In the rows, 128 means zero.
A state moves one step at a time under one of 8 hidden systems, and each row is a state written as 20 numbers. Each run below is a few steps of one system.
Rim, seq 1 (10 x 20):
[[121 182 100 121 186 117 108 119  99 153 153 164 120 118  95 122  98 178
  157 152]
 [111 114  82 107 114 182 138 162 173 126 165  85 121  86 122 170 167 141
  126 125]
 [139  93 169  88 105 123  80 140  85 107 127 106  98 125 171 112 105 114
   77 169]
 [140 194 154 105 156 117 143 101 175 128 146 186 110 100 144  92 112  88
  158 113]
 [162 118 128 169  88 165 146 123 143  81 152  70 141 159 105 130 127 116
  162  79]
 [147 118 110 138 145  98  60 126  90  80  58 164 138 147 135 147 118 136
  111 112]
 [159 120 110 138 153  88 199 148 191 154 111 168 145  95 128 121 143 142
  111 127]
 [124 109 110 141 106 136 173 127  85 136 150  74 105 161 110 117  70 193
  140 158]
 [ 80 178  81  94 136 150  79 142  89 129 128 156 131  70 136 130 128 155
  139 119]
 [143 110 139  89  81 172 155 155 177 142 132 104 148  95 172 136 169 109
  110 144]]
sese, seq 2, 10 rows:
[[208 132 108 137 125  76 129 155 109 104 102 127 159 111 127  80 104 153
   96 104]
 [133 120  94 143 115  90 203 131 150 162  90  84 146 127 100 113 151 134
  105  97]
 [ 65 151  93 108  87 160 162 116  87 149  74 103 126 126 134 112 113 169
  149 133]
 [121 104 118 109  99 107 104 154  72 128  92 156 156 107 181 126  97 166
  101 162]
 [132  84 160 134 103  65 138 137 105 158 125 110 140 131 144  97 134  87
   58 133]
 [ 75 136 175 139  98 158 155 114 115 171 106 112 157 150 108 107 190  93
  125 114]
 [115 145 146 124 119 158  69 101  71 117  62 145 152 174 132 138 138 130
  147 135]
 [184 119 147 153 165  69  86 131  76 142 111 147 150 162 100 110 126 138
   98 151]
 [110 117 130 163 169  77 163 101 136 193 128 118 132 168  75 145 164 113
  112 129]
 [ 55 150 132 122 139 164 137  86 100 173 132 124 109 169 114 150 121 148
  177 165]]
Nezul, seq 3:
[[ 91 184 117 134 183 119 124 125  95 134 125 164  98 101  74  93 124 162
  137 119]
 [141  95 108 151  96 143 170 132 174 114 149 147 154 138 176 189  98 147
  173 136]
 [148 138 132  68 119 148  79 141  73 145 113  84 122 131 134  98 127 157
   96 178]
 [ 75 123 137 147 126  81 163 120 142 116  93 196 112  93 156 111 110  93
  112  94]
 [146 120 163 140  83 193 137 131 127 110 192  66 132 149 118 119 130 115
  150 125]
 [113 171  74 127 140  92  87 108  88 154  68 134 170 130 111 128 142 123
  128  88]
 [181  92 165 158 137 101 183 161 177 145 167 154 153 113 133 128 151 121
  108 141]
 [103 150 103  89 140 177 136 114 133 134 103  65  78 134  78 131 148 156
  131 145]
 [110  93  98 185 140  71 123 142  92 104 138 178 132 129 133 148  79 158
  129 116]
 [122 146 165  85 112 194 137 133 140 175 167 133 149 124 157 136 145 139
  155 187]]
Goza, seq 4:
[[131  99  88 149 134 108 162 120 177  65 103 106  81 132 113 158 113 121
  122  85]
 [152 153 130 133 179 163 132 150 143  98 167 128  86 103  61 112 138 169
  140 131]
 [ 94 168 112  63 146 166 137 129 177 159 122 146 107  79 150 145 153 132
  140 160]
 [114  65 156 116  87 157 144 182 125 122 147 118 131  97 163 136 153 143
   87 167]
 [129 110 157 125 129  78 111 129 106 105 145 190 108 116 186 116  64 118
  110 150]
 [166 155 144 118  98 116 110 113 136 127 187  91 142 124 147  96 115  64
  132  90]
 [167 166 148 121 103 181  94 113 108  84  71 122 152 164 127 107 129 134
  159 115]
 [115 128 103 165 109 121 180 132 167  90  67 147 140 109 123 123 141 120
  134  63]
 [166 120 120 165 144 140 202 149 150 107 159 120 115 133  88 119 100 195
  156 137]
 [ 77 185  83  90 142 148 142 132 114 165 153 135 112  77 128 115 106 169
  151 137]]
Rim, seq 5, 10 rows:
[[105 146 107  87 100 112 114 111  90 139 140  50  96 112 124  84 108 100
   94 108]
 [158 165 182 115 135 190  99 142 131 102 131 181 151 118 136 112 155 133
  159 143]
 [105 106 117 131 101 118 158 102 181  93  88  98  92 139 144 151 130  76
  120  85]
 [170 120 163 179 116  90 118 139  68 122 129 157 179 145 119  86 109 134
  120 115]
 [130 159  74 122 162 127 154  93 179 146  79 147 135 146 118 178 129 157
  176 127]
 [115  88 111 155 105 120 149 175  83 132 138  78 138 105  90 104 155 158
   73 119]
 [102 133 142  92 143 145 116 119 115 146 111 182 110 127 174 153 100 167
  148 201]
 [ 89 155 110 110 107 120 165 125 151 169 176  86 121  75 129  95 141  86
  113  89]
 [160 125 187 122 102 192  82 122  90 110 139 113 150 174 136 126 131 135
  155 161]
 [ 90 152 116 116 151 101 112 100 160 108  75 158 103 114 128 132 153  66
  114  80]]
Kare, seq 6 (10 x 20):
[[105 167  87  85 186 126 106 132 148 115  88 150  79  86 106 130 143 149
  114 129]
 [122 106  81 133 112 150 174 153 162  69  93 144 114  97 149 151 101 178
  142 119]
 [130 167  67 135 102  85 147 132 108 130 125 120 164  85 138  88  85 135
  132  65]
 [160 207 108  96 163 144 141 121 150 169 106 160 164 102 115 102 148 160
  166 133]
 [ 91 127  93  96 124 145 129 149  86 134  64 136 118 110 133 128 123 201
  108 168]
 [143 102  89 150 104  84 174 148 148 127  55 131 165 118 138 125 141 139
   95  97]
 [130 162 133 147 100 115 179 129 113 185 132 163 198 120 148  88 111 147
  159 127]
 [123 168 132 101 129 148 110 128  80 190  92 108 168 136  99  97 180 143
  113 144]
 [137  85 144 115 132 118 125 130 130 145  55 157 152 161 156 165 154 142
  106 180]
 [ 91  77 145 166  74  99 195 130 107 165 122 102 148 150 144 114 123 120
  101 125]]
Nezul, seq 7:
[[ 91 124  97  87 137  88  71 145 116 138 116 139 114  69 160 135 142 103
   69 127]
 [131 141 169 132 130 102 178 100 161 134 189 133  87 128 138  96  86  88
  142 125]
 [147 163 129 139 113 179 113  97 106  99  79 110 149 186 102 126 120 152
  184 111]
 [158 104 117 139 125 103  82 172 121 110 109 173 186  89 149 147 164 127
   93 113]
 [122 147 129  81 142 129 155 137 181 166 179  99  91  81 127 115 154  95
  103 140]
 [134 145 102 152 138  99 159  91 116 101 105 100  89 172  93 110  67 151
  158 108]
 [148 126 146 160 119 167 120 159 103 108 127 191 183 125 131 136 134 182
  163 143]
 [112 113  94  67 103 136 108 147 151 153 115 103 137  86 179 159 157 112
   89 150]
 [122 133 148 128 135  69 155 110 105 130 152 103  72 126 113  63  79 104
   93 120]
 [107 163 147 173 113 183 165 108 131 111 117 156 146 159 106 122 126 142
  203 101]]
Gemiv, seq 8 (10 x 20):
[[134 136  97 116 169 100 119  91 187 147 169 128 103 137 137 183 119  90
  150 125]
 [149 137 126 126 158 163 151 152 125 117 183  81  79 118  66 111 122 174
  129 144]
 [151 164  83 121 139 103 147 131 182 103 156 159 129  72 154 124  93 116
  150  83]
 [142 116 108  78 124 146  95 149 121 147 197  76 104 104 148 147 114 145
  109 176]
 [143 175 136 101 139 142 148 105 148  94 124 154  80 120 144  98  62 152
  167 141]
 [ 88 145  82  85 136 164  66 148 129 100 144 123 102  70 140 162 143 124
  120 115]
 [189 117 127 114  93 165 123 153 116  65 125 118 131 125 161 125  77 184
  143 150]
 [113 165  76  83 147 100  65  97 111 130  88 145 126 128 164 151  96 129
  135 133]
 [126 125 126 107 132 196 127 162 107 117 100 141 128 120 115 140 145 206
  137 181]
 [111 134  71 120  92 108 146 123 125 102  52 136 135 110 170 123  94 143
  125  98]]
sese, seq 9:
[[100 104 137  98 139 152 130 154 157 132  85 120 101  97 111 140 207 119
   76 143]
 [ 73 135 153 167 112 125 128 111  78  75 103 158  98 134 115  95  97 118
  141  85]
 [177 112 119 173 100 120 109 136 103 141 151 134 216 160 145 155 123 141
  152 116]
 [166 168 113  73 151  89 113  97 148 184 109  84 124 143 121 113 148  97
  104 142]
 [ 98 127 162 131 160 159 180 137 132 128  84 160  88 129  83 111 158 175
  127 163]
 [ 70  83  93 166 115 107  93 126  78  91 128 132 115 147 138 178  94 139
  126 112]
 [155 156 142 138 117  87 128 121 104 187 196 142 178 125 155  99  96 108
  141 131]
 [147 115 155  86 134 150 140 118 191 168 110 110 126 150 144 162 185 100
  116 175]
 [ 77 137 158 115 149 168  98 131  94  81 115 125  57 116  89 103 140 133
  116 129]
 [132 111 130 199 139 101 107 141 117  91 143 199 170 132 128 156 118 134
  153  93]]
Gemiv, seq 10, 10 rows:
[[168 103  97 131  97  72 148 141 135 129  93 154 178 119 190 137  89 144
  115 126]
 [ 77 130 131  99 132 115 119 108  76 203 123 118 121 153 136 134 121 143
  117 194]
 [ 84 161 164 134 113 186 189 123 140 116  81 156 118 116 114  91 154 139
  159 117]
 [110  96 118 127  83 118  95 155 118 101 108 107 146  96 152 124 160  80
   70  77]
 [175  92 192 155 115 109 102 122  86 127 133 147 153 184 153 122 105 120
  122 167]
 [ 82 149 123 146 160 129 125  69 137 149  88 139 115 183 100 166 149 111
  167 118]
 [138 120 121 162 130 153 150 167 119 112 117 102 147 116  54 113 190 160
  112 100]
 [175 106 107 157 111  49 158 133 153 147 125 146 177 124 160 126 111 107
  106 105]
 [ 99 118 151 115 143 108 131 110 100 212 170 110 121 159 121 136 131 123
  111 189]
 [ 94 166 163 144 132 166 201 113 164 124 127 139  94 120  97  88 141 120
  161 105]]
nobam, seq 11 (10 x 20):
[[103 122 132 100 158 115 155 120 176  95  72 155  52 106 137 132 125 118
   99 139]
 [125  97 161 187 111 125 149 142 119  95 193 104 120 132  91 106 133 101
  126  84]
 [163 139 106 124 148 139  73  87 165 118 126 135 144 175 148 200 125 107
  178 129]
 [155 106 102  99 134 134 137 172 138 160 135  75 133 102  99 133 180 156
   78 152]
 [134 118 150 141 162 135 131 144 110  74 134 179  80 122 121 122  82 184
  141 162]
 [101 153  79 118 114 112 149 111 157 130 183  88 103  90 141 119  93  92
  140  84]
 [165 112 166 130  97 159  83 143 110 137 179 133 190 141 168 147 137 116
  138 156]
 [137 159 127  49 152 154 111 123 160 125  68 123  89 104 138 118 151 128
  106 157]
 [128 120 173 168 116 158 198 159 130 103 158 131 118 105  89  73 135 148
  131 115]
 [156 153 101 138 112 134 113  84 147  81 112 122 134 167 153 149  72 116
  188  93]]
Kare, seq 12 (10 x 20):
[[112 171 104 146 112 100 106  72  93 158 108 123 170 172 138 127  97 104
  169  88]
 [140 153  98 113 167 146 138  99 155 186 123  94 136 170  95 167 155 156
  157 164]
 [153  72 106 144 139 107 128 158  88 124 124 103 120 155 109 149 104 197
  105 176]
 [141  94 131 179 144  67 158 164 140 143 156 146 150  97 100 119 158 113
   76  97]
 [139 141 181 128 109 171 128 167 123 138 187 164 169  89 149 101 152 123
  140 144]
 [106 142 163  69 110 144  68 131  97 125  99 120 106 104 152  96 151  86
   81 137]
 [118 117 166 126 120 137 153  93 179  97  60 151  97 165 158 144 129  89
  138 132]
 [ 74 127 117 168  87 131 151  87  96 123 132  95 129 179 127 133  85 117
  172  97]
 [176 159  95 141 155 116  93  92 137 158 144  90 160 177  88 160 145 117
  161 110]
 [139 102 114 114 171 119 124 135 126 164 168 127 102 142 117 167 111 179
  126 202]]
Goza, seq 13, 10 rows:
[[ 55 137  89 137 145  94  94 115  89 174 146 111 127 119  99 141 154 104
  107 104]
 [160 109 161 133 158 125 105 118 133 178 125 126 157 189 104 166 183 120
  123 171]
 [ 78  88  94 121 134  97  88 103 104 119  85  97  82 153 131 175 123 112
   95 131]
 [142 107 167 170 179 102 100 134 134 124 161 138 114 146  70 139 181  94
  100 119]
 [134 135 111  85 167 135  92  89 170 119 107 111  76 165 131 183 128 114
  139 158]
 [105  95 136 122 137 157  89 159 128  93 129 100  90  97  93 138 193 105
   76 115]
 [147 109 172 112 177 123 127 122 177 102 111 186  81 138 140 157 135 116
  119 169]
 [116 100 113  97 120 136 114 143 159  86 178  83  66  94 146 140 118  93
   98 120]
 [166 146 187 104 153 169  75 150 130  82 143 169 112 104 134 107 147 123
  125 148]
 [132 131 130  83 103 137 141 117 193  95 100 135 101  96 188 129 124  79
  118 111]]
nobam, seq 14 (10 x 20):
[[163  97 119 133 129 137  91 137 187  55 138 120 111 129 138 178 144  86
  125  93]
 [216 124 136 125 170 130 111 144 172 117 175  99 120 137  90 143 161 126
  114 139]
 [159 123 113 110 157 171 145 137 158 105 163 103  84 140 108 163 107 189
  155 178]
 [132 134  74 116 116 161 124 166 127  86 185  97 104  70 124 133  97 172
  139 114]
 [185 159 125  97 125 131 104 148 145 111 188 152 150  82 177 115  88 133
  142 136]
 [161 159 153  59 105 163 132 131 141 145 151  91 111 109 165  89 110 115
  123 169]
 [120 160 172 108  94 217 139 141 125  99 133 126 121 108 128  90 144 142
  158 136]
 [164 171 116 122  97 167 158 128 171  79  87 132 154 108 143 102 126 127
  163  78]
 [216 168 136 141 111 125 152 121 124 137 114  97 182 155 108  74 123 138
  148 110]
 [146 186 112 111 129 154 149  99 108 167  92 114 149 164 108 112 109 187
  179 158]]
Logol, seq 15:
[[197  84 146 153 100 116 118 143 104 125 172  76 157 170 130 128 114 128
  113 139]
 [145 197 100 111 136  93 129  87 102 187  88 135 175 146 126  98 112 133
  154 115]
 [104 118 127 124 106 153 211 150 160 138  79 103 117 104 105 108 171 147
  104 121]
 [115  69 131 175  98 135 121 163  68 104 131 148 157 147 145 150 101 178
  128 149]
 [127 150 123 155 140  82 157  97 151 199 179 159 168 141 140 142 119  98
  157 121]
 [133 142 154  72 114 179 166 124 142 170 131  76  99 133 134 104 134 146
  126 186]
 [ 41 118 123 130 100 151  88 131  62 133  89 141 141 128 135 143 152 135
  121 124]
 [121  84 180 188 130 110 157 108 170 122 136 155 132 169 122 157 153  73
  135 109]
 [151 126 144 123 148 115 122 103  90 147 162  81  86 180  99 114  88 153
  131 172]
 [ 88 187  95 108 167 158 111 103 125 161  82 142 136 126  92 148 174 144
  158 126]]
Logol, seq 16 (10 x 20):
[[195 129 121 135 105 147 120 157 132 139 162  69 182 123  98 112 171 126
  116 107]
 [155 146 103 109  97  97 131 105 108 120  53 138 159 146 176 106  80 146
  137 124]
 [118 113 117 161 118  98 188 163 125 163 134 107 157  91  88  90 170 132
   83  93]
 [167 120 133 146  81 162 163 134 115 112 118 136 171 159 155 130  84 184
  174 151]
 [ 86 128  76 134 116  77 153 123 113 208 152 106 161 112 140 139 125 117
  116 121]
 [158 126 182 113  98 185 168 140 142 163 115 128 169 147 144 115 164 141
  139 172]
 [ 44 109 124 140  90 102 143 107  62 151 114 123 121 139 152 116  86 127
  121 131]
 [125 119 166 171 126 162 152 122 149 165 155 110 168 171  88 147 195 109
  155 121]
 [117 107 136 113 123 112 139  86 105 146  88 112  98 198 146 143  81 147
  138 183]
 [ 80 140 140 148 171 125 129 128 109 190 127 141 139 129  65 129 198 133
  114 136]]

Which system made each run below?
seq 17 (2 x 20):
[[159 115 166 123  75 140 148 133 120  87 152  75 110 127 145  76  96 104
  117 110]
 [130 181 147 144 122 159 112 111 116  72 119 179 138 125 134  99  98 129
  185  90]]
 | Goza
seq 18 (2 x 20):
[[179 178  95  55 117 128 111 123 146 111 112 106 117  94 165  95  94 129
  128 126]
 [116 143 185 134  87 177 166 148 117 108 104 123 133 106 119  58 155 120
  116 110]]
 | Goza
seq 19:
[[160  92 127 135  79 117 196 149 159 100 127 130 136 119 174 117  80 150
  126 134]
 [113 184 139 147 123  96 136 118  79 153 138 135 147 110  98  51 121 106
  131  77]]
 | Kare
seq 20, 2 rows:
[[129  73 110 132 106 114 123 137 179 138 160 115 144 129 171 197 148  88
  109 132]
 [145 135 158 137 134 105 145 107  77 135 148  86  92 174  96  77  78 150
  128 153]]
 | Gemiv
seq 21, 2 rows:
[[150 125 119 147 123 173 147 158 107  70 151 136 117 115 119 112  78 206
  165 142]
 [126 173  49  89 116 114  85 113 136 139 113 126 159  98 173 154 105 124
  149 104]]
 | Gemiv
seq 22 (2 x 20):
[[113 138 141 143 123 194 133 149 130 117 205  91 125 102  80 117 169 132
  149 107]
 [134 152 109  88 143 152 106 127 146 134  79 189 150 113 170 164 128 164
  154 165]]
 | Goza
seq 23:
[[154 110 160 153 135 132 125 119  67 132 143  81 111 192  79 105 109 162
  132 161]
 [121 178 102 152 166 114 147 102 178 137 104 187 151 114 111 140 149 112
  169  79]]
 | Gemiv
seq 24, 2 rows:
[[179  75 119 141 113 121 138 123 182  96 153 104 124 167 163 188 104 114
  137 141]
 [125 176 113  92 139 158 119 149 133 142 190  78 103  73  93  92 149 121
  117 114]]
 | sese
seq 25 (2 x 20):
[[120 151 127 161 177 126  72 117 125  86 173 169 109 127  96 152 124 115
  160  96]
 [169 148 104  87 170 131 118 108 206  92 138 111  72 123 128 157 115 111
  141 131]]
 | Logol
seq 26 (2 x 20):
[[130 148 124 179 134 153 176 130 123 124 157 165 156 141 104 130 101 189
  198 126]
 [127 166  57  94 109 126 129 117 157 171 122  73 157  99 131 140 152 113
  127  97]]
 | Gemiv
seq 27 (2 x 20):
[[173 108 142 114 166 118  70 129 173 109 121 129 120 136 121 169 184  86
   95 127]
 [157  94 150 138 179 141 161 145 174 113 150 114  72 141  79 150 155 150
  111 163]]
 | nobam
seq 28:
[[116 143 105 147 121 129 125 135 107  59  50 150 115 111 109 101 117 147
  126  75]
 [153 141 135 164 153 121 218 133 193 130 144 145 126 118  89 112 139 135
  147 108]]
 | Goza
seq 29:
[[174 158 111  70 148 123  76  99 177 104 100 119 101 129 155 150 124  85
  129 126]
 [136 117 161 118 113 173 123 150 140  69  99  98  93 109 100  99 176 107
   87 104]]
 | Goza
seq 30 (2 x 20):
[[135 148 154 128 142 170 135 159 125 125 203 178 133  92 130 120 112 172
  165 157]
 [150  92 109 115 137 107  97 123 193  90 148 127 102 126 166 193 126  80
  111 119]]
 | sese
seq 31, 2 rows:
[[187 136 119  92 123 109 106 115 121 168 171  58 132 160 135 124 114 113
  116 153]
 [139 171 164 106 198 121 151 112 164 130 124 180  77 121 100 108 128 136
  139 155]]
 | Gemiv
seq 32 (2 x 20):
[[164 133  99 120 107 113 134 131 141 174  69 100 198 138 131 132 179 120
  103 114]
 [135 101 140 150 155  90 174 163 133 139 135 114 101  97  74  91 163 138
   63 127]]
 | Nezul
seq 33:
[[144 146 110  77 103 108 123 134 106 192 105  76 161 117 138  93 154 119
   83 141]
 [ 99 138 193 133 140 155 144 131  88 133  97 191 123 137 117  93 130 165
  140 171]]
 | nobam
seq 34:
[[ 95 127 105 101 177 136  85 155 132 120 116 148  91  80 100 156 176 142
   93 136]
 [144  85 112 161  86 140 179 162 131  77 136 136 137 118 154 135  76 181
  142 131]]
 | Gemiv
seq 35:
[[151  99 166 184 113 162 138 137 140  76 107 173 163 164 126 152 145 136
  162 116]
 [125 110  99 143 149  51 143  99 121 160 170 107 102 148 128 138  72 125
  121 136]]
 | Logol
seq 36:
[[172  82 157 168 119 127  99 138  98  61  78 144 139 171 124 136 121 141
  118 126]
 [128 181  89 125 185  93 142  92 159 157 122 113 103 129  70 122 143 113
  132  96]]
 | nobam
seq 37 (2 x 20):
[[115  99 179 115 101 132 136 142  66 163 137 102 118 153 135  93 113 151
  100 190]
 [ 52 164 136 164 118 146 128  96  95 163 121 153 162 152 114 133 146 115
  176  96]]
 | Logol
